Each row is where one point has got to under a steady rotation. How many steps took it there?
The counts run from 0 to 562.
[101 103 125 109 109 182 123 161  89 109 123  94 120 108 155 104 134 108
 108 152 114 108 141 173 144 135  71 141 136 155 137 113  97 142 158 110
  80 103 134 140 138 146 136 134 142 122 167 101 177 159 134 130  54 110
 116 107 105 136 193 166 114 109 139  96 157 113 138 136 157] | 209
[ 99 132  87 141 132 118  81 168 113 128 145 101 118 163 142 122 114  92
 122 158 110 132 117 131 101 113  41 147 161 154 152  95  92 146 130 108
  93 139 143 132 141 131 104 126 124 152 145  83 144 147 153 168  63  90
 145 166 128 101 166 115 102 103 105 107 124 133 142 147 145] | 143
[ 86 131 111 174 137 127  82 145 101 135 166 101 104 152 133 119 136  87
 124 166  94 118  93 134 114 111  68 149 133 164 145 108 102 172 120 130
  93 146 140 157 124 132  95 156 126 149 137  90 144 158 177 148  59  95
 151 167 116  93 164 131 107 110 108 112 134 142 125 154 123] | 145
[131 125 124 146 121 145 136 109  95  83 143  85 120  86 143 126 142 101
 122 164 101 129 134 165 144 141  89 132 128 155 139 133 138 163 143 144
  93 108 138 168 132 135 162 166 132 102 159  96 164 140 154 108  39 123
 139  93 102 163 164 136 121 115 142  92 170  85 155 147 135] | 409
[113 135  72 154 133  90 111 144  85 107 116 128 100 156  92 153  91 100
 143 171 117 106 128 121  97 118  78 113 167 181 143 110 104 138 149 130
 109 109 118 128 139 133 118 151 124 142 143  86 147 140 155 147  49  54
 128 153 161 107 152 110 114 138 107 110 121 105 146 140 138] | 171
[ 98 123 108 134 139 112 123 183  99  97 142 107 129 154 100 111 131  94
 128 149 116 104 136 122 114 150  88 152 133 151 104 115 114 155 142  98
  87 107 148 142 148 140 119 136 114 125 170  93 167 131 159 148  79  95
 117 176 107 107 208 121  72  94 135 108 138 132 144 135 137] | 349
[126 109  90  88 141 140 105 162  99 111 132 101 138 130 157 119 110 127
 136 144 116 136 114 144 112 131  31 126 163 146 151 115 118 111 152 133
  93 139 145 112 130 140 127 129 148 140 135  99 165 136 135 148  60 104
 134  87 113 135 175 138  91  96 119  86 146 110 176 156 175] | 433
[115 149  72 108 157  69 131 149 114 114 109  96 115 133 125 153 100  87
 119 151 116  95 150 118  94 113  85 113 144 152 102  87 116 157 141 108
 105 124  92 128 118 164 125 165 157  98 142  77 138 116 184 173  64 115
 124 156 160 147 137 146 120 120 115  93  96 119 137 155 126] | 262
[ 92  97 114 119 134 157 137 155  91  85 131 111 106 102 137 146 103 117
 116 156  89  94 121 154 157 112  76 119 143 159 134 132 103 131 178 110
 106 115 107 142 123 152 141 161 122 128 179  87 145 148 118 144  44 104
  72 142 131 132 166 168 145 134 144 113 142 101 158 156 137] | 86
[101 141 103 123 159  81 123 170 123  87 142  99 147 134 111 154 126  92
 120 161  94 116 127 109 131 125  98 139 121 143  92 111 145 156 139 101
 112 121  99 141 140 156 136 154 124 106 172  84 139 116 165 171  81 129
 103 192  94 151 168 138  92  97 123 101 116 115 170 144 129] | 243
[ 92 124 104 117 115 152  90 177  88 117 141  78 141 130 163 137 128 100
 101 146 104 134 124 160 106  94  44 132 154 129 140  95 101 122 122 124
  99 147  98 103 154 143 135 109 149 125 158  91 138 155 152 177  67  97
 138 152 112 146 165 152 102  87 113 115 138 134 150 135 150] | 341
[ 89 114 113  94 135 137 108 179 100 111 160 106 142 133 139 136 117 135
 125 131  95 117 112 161 141 112  22 132 154 142 127 118 102 109 151 117
 104 140 119 110 130 135 133 129 134 150 183  84 144 148 140 159  53 130
 115 143 111 126 168 154 111 103 115 119 141 129 154 139 168] | 114
[ 92 136  92 122 160  73 119 180 116  82 136 103 146 140 100 154 122  98
 125 162  96 115 126 117 111 132  88 120 133 144  96 114 142 139 139  96
 114 129 109 130 143 150 143 154 113 112 168  86 148 113 154 180  75 123
 106 188 101 128 169 127  80 101 120 105 109 106 180 150 127] | 244
[100 111 117 133 112 122 138 126  91  69 139 100 107  90 125 130 124 100
 128 164 116 109 156 176 109 132  87 102 155 146 127 108 123 124 140 131
 104  86 131 150 133 128 166 148 133  93 175  92 164 132 158 122  36  87
 130 113 148 144 174 139 133 133 153 116 164  94 139 135 138] | 181
[ 99 143 123 176 111 111 112 119  98  98 144 100 119 122 112 143 128  88
 122 163  94 121 142 155 126 157  85 151 139 175 136 114 125 161 132 125
  99 103 140 169 139 110 150 156 106 116 171  94 161 159 157 105  36 107
 136 145 118 130 160 111 116 114 124 122 142  76 132 127 135] | 502
[ 91 123 113 166 125 130 115 142 107  83 157 103 117 112 146 131 114 101
 112 159  95 116 137 161 135 146  65 149 154 154 155 116 101 142 141 105
 105 106 145 167 139 111 142 145  93 127 188  80 154 145 133 133  44  95
 111 158 132 117 174 122 143 116 133 120 146  90 140 131 132] | 500
[131 138 122 160 142 108 122 106 103  95 175 106 123 108 113 120 123 108
 128 152 112 117 124 147 144 144  77 159 132 163 138 138 134 173 142 142
 103 115 147 177 120 130 150 178 119 119 167  90 164 149 176  96  31 134
 145 109 123 147 151 121 130 119 126 106 159  86 140 155 143] | 72
[ 96  93 115  85 123 131 151 169  77  92 106 108 113 127  95 131 131 104
 134 148 112  97 141 157 125 115 105 103 124 156  95 122 130 138 166 118
  96 100 104 124 133 166 139 161 161 105 154 111 183 137 151 135  54  92
 110 120 116 129 192 169  93 114 145 101 146 112 146 142 146] | 105
[131 112  75  82 147 127 136 152  88 104  97 111 112 127 133 145  86 121
 128 154 122 116 120 132 135  92  71 104 157 156 146 125 127 127 175 135
 107 134 104 110 118 171 131 161 156 132 126  92 154 134 131 161  57  90
 110 105 129 160 145 158 121 123 119  77 136 100 175 158 154] | 310
[157 141 103 121 151  97 145 123 112  89 146 107 124 122 113 109 110 117
 130 143 141  98 151 131 137 162  76 158 142 165 127 117 123 162 150 124
  97 103 149 170 118 130 147 170 127 106 153  86 176 121 157 102  46 117
 135 105 130 153 175 110 118 117 139  98 141  78 140 142 149] | 74
[101 143 119 166 171  89 117 128 118  88 188 100 124 106 127 146 124 104
 121 150  90 106 113 139 146 125  69 149 132 144 123 124 133 161 136 108
 118 133 119 171 115 133 150 175  99 112 176  67 137 141 171 146  49 143
 118 169 117 139 135 126 149 117 120 114 124 109 157 159 119] | 270
[ 80 127 120 178 151 110 120 137  95  83 184  90 118 114 118 133 145  95
 130 172  90 123 110 145 122 117  97 136 124 134 125 117 140 157 112 119
 108 130 130 167 143 127 141 149 109  99 163  81 131 127 169 142  53  91
 130 185 105 125 170 123 113 113 142 129 155 125 159 135 114] | 42
[130 105 114  86 137 157 136 160 104 104 147 103 128 108 159  99 107 129
 123 134 119 104 132 164 150 125  48 144 142 149 136 126 105 127 162 128
  92 117 131 139 117 147 137 150 150 127 161  93 166 140 136 141  51 128
 114  89 120 145 185 160 126 111 135  92 162 118 147 159 164] | 207
[103 127 108  98 107 112 117 174  94 101 117 109 149 152  92 147 122 112
 127 140 106 121 160 150 122 154  51 139 159 166 121 127 116 118 147 128
  91 106 119 113 157 122 152 123 129 141 181  99 167 149 137 127  53 102
 126 148 108 132 169 125  76 101 114 117 126  85 146 119 157] | 321
[109 137 124 142 138 114 112 140 105  99 169  83 144 126 120 108 164  98
 114 147 107 132 122 142 112 145  85 155 117 143 115 116 146 171 111 135
  93 119 141 157 142 130 140 143 140 105 160  95 165 129 182 127  57 129
 165 135  83 143 184 128  71  84 138 112 152 126 146 136 136] | 456
[ 89 157 122 130 116  96 101 154 115 108 132  70 151 118 135 164 152  78
  96 157  93 132 146 155 118 124  84 132 129 147  99 102 144 155 108 115
  93 135  91 135 148 138 157 143 141  86 169  95 147 141 184 157  60 135
 154 160 109 156 144 144  94  93 117 116 121 107 140 137 128] | 137
[121 121  76 124 151  87 150 155 101  89 117 101 105 123 107 130  98 101
 128 156 132  93 165 138  89 119 107 110 147 146 105  95 119 147 144 108
 109  86 110 141 122 159 134 154 143  90 138  81 151 108 164 154  62  74
 118 145 169 137 175 141 127 133 152  95 128 117 137 132 130] | 489
[ 89 124  92 145 130  91 111 135  84  93 123  97 110 118 119 154 128  78
 135 175 105 129 136 151  76  99 101  78 144 133 120  92 137 143 108 135
 109 110  98 135 142 146 137 159 148  86 130  95 149 121 182 161  52  69
 168 134 141 132 143 133 105 127 135 108 145 119 149 154 118] | 154
[101  82 110 108 141 148 136 168  70 106 148 111 101 132 116 103 137 114
 141 156 104 116 102 145 127 102  89 123 114 145 123 128 125 147 161 123
  93 114 135 136 123 149 122 156 150 118 143 104 171 133 151 142  61  91
 122 125  97 103 208 166  84 113 150 104 164 155 151 145 147] | 331
[105 100 120 117 117 167 104 147  84 135 138  82 116 117 152 104 145 100
 110 147 104 125 107 162 131 116  66 140 130 161 148 125 110 159 138 142
  80 129 134 134 128 145 119 161 161 132 139 107 169 169 156 130  48 119
 154  98  94 125 167 175 103 100 122  93 160 135 129 154 153] | 436
[145 124  81  92 153 125 116 168  95 103 140 103 145 145 133 120 102 128
 143 137 122 140 124 132 114 127  33 128 157 145 140 111 132 114 151 140
  98 137 138 114 133 144 142 135 151 132 137  89 160 129 141 152  63 108
 138  89 101 149 164 130  89  90 119  87 146 114 182 145 175] | 432
[132 145  81 160 180  98 114 141 119 122 169 103 110 150 127 117 103 107
 121 150 115 102  98 100 125 105  67 166 142 160 137 110 103 182 148 110
 115 142 132 160 108 142 101 163 122 136 136  53 127 133 167 160  71 109
 114 178 137 125 155 125 135 122 112  99 121 131 145 160 131] | 374
[110 102 119 143 116 149 128 152  75 119 159 125 106 153 108 113 133 113
 136 151 104 107 106 155 148 122  78 160 136 191 138 135 105 155 156 141
  95 113 140 144 126 131 124 152 136 160 166  98 171 174 141 117  43  95
 123 133 103 102 178 145  98 113 116 122 159 119 133 137 150] | 529
